In the data rows, 50 means zero.
Here is a table of points, one per row:
75|29|78|59|57|43|62|29
53|50|57|50|55|53|52|44
45|42|57|52|51|56|55|43
52|52|53|50|54|53|52|49
10|81|27|56|12|64|35|61
99|29|82|49|77|35|62|29
 0|40|40|64|29|75|48|55
 0|99| 0|27| 0|53| 5|99
14|54|33|52|26|62|44|56
47|48|51|50|50|52|52|47
55|36|61|57|67|48|58|46
90|48|64|44|80|35|58|44
52|52|57|53|50|54|51|45
43|45|54|55|56|54|53|48
77|41|64|49|72|44|58|42
46|34|59|55|60|53|57|45
59|49|60|50|56|52|53|43
17|87| 6|48| 4|47|25|74
57|43|61|48|56|56|54|37
68|39|63|51|67|46|58|42
66|36|67|52|66|44|59|40
57|41|55|53|48|47|53|46
23|51|27|48|19|49|40|60
48|44|51|51|48|51|51|50
52|49|56|51|55|54|54|44
59|47|60|52|55|50|54|43
91|41|69|46|76|37|59|37
48|47|55|51|54|53|55|46
49|34|46|48|36|45|49|54
64|99| 0| 5|38|40| 5|99
53|48|58|53|55|52|54|44
49|51|51|51|53|54|53|46
46|48|52|51|50|53|52|47
58|50|60|59|53|50|54|45
55|42|62|56|63|51|59|40
13|76|14|41|19|59|32|70
73|49|60|50|67|40|56|45
16|37|25|45|21|53|40|67
16|36|26|45|22|51|40|69
30|42|37|47|38|53|46|58
29|40|52|55|43|61|52|48
49|48|55|51|52|54|52|47
90|35|79|51|69|42|62|30
55|49|59|53|57|52|55|43
62|42|60|52|60|48|56|45
81|61|49|50|74|29|49|55
25|37|56|63|54|61|59|46
47|50|51|49|50|51|49|48
83|58|52|50|79|29|55|57
59|50|58|49|56|53|52|46
62|47|64|54|58|50|55|39
These points spread out most along one direction. How far along it is each point below, from 0 to 99? 50 is the average, and the first point above lies past it.
47|48|51|50|50|52|52|47 50
48|47|55|51|54|53|55|46 52
25|37|56|63|54|61|59|46 49
75|29|78|59|57|43|62|29 69
77|41|64|49|72|44|58|42 66
55|36|61|57|67|48|58|46 60
23|51|27|48|19|49|40|60 30
90|35|79|51|69|42|62|30 74
49|48|55|51|52|54|52|47 51
 0|99| 0|27| 0|53| 5|99 0
46|34|59|55|60|53|57|45 56
81|61|49|50|74|29|49|55 60
57|43|61|48|56|56|54|37 57
59|49|60|50|56|52|53|43 56
73|49|60|50|67|40|56|45 62
45|42|57|52|51|56|55|43 52
55|42|62|56|63|51|59|40 59
49|51|51|51|53|54|53|46 51
53|50|57|50|55|53|52|44 53
57|41|55|53|48|47|53|46 54
66|36|67|52|66|44|59|40 64
59|50|58|49|56|53|52|46 55
59|47|60|52|55|50|54|43 56
91|41|69|46|76|37|59|37 72
14|54|33|52|26|62|44|56 31
29|40|52|55|43|61|52|48 45
13|76|14|41|19|59|32|70 19
52|49|56|51|55|54|54|44 53
64|99| 0| 5|38|40| 5|99 22
49|34|46|48|36|45|49|54 47
52|52|53|50|54|53|52|49 51
55|49|59|53|57|52|55|43 55
47|50|51|49|50|51|49|48 49
68|39|63|51|67|46|58|42 63
62|42|60|52|60|48|56|45 59
90|48|64|44|80|35|58|44 70
48|44|51|51|48|51|51|50 50
16|37|25|45|21|53|40|67 29
99|29|82|49|77|35|62|29 80
30|42|37|47|38|53|46|58 39
52|52|57|53|50|54|51|45 52
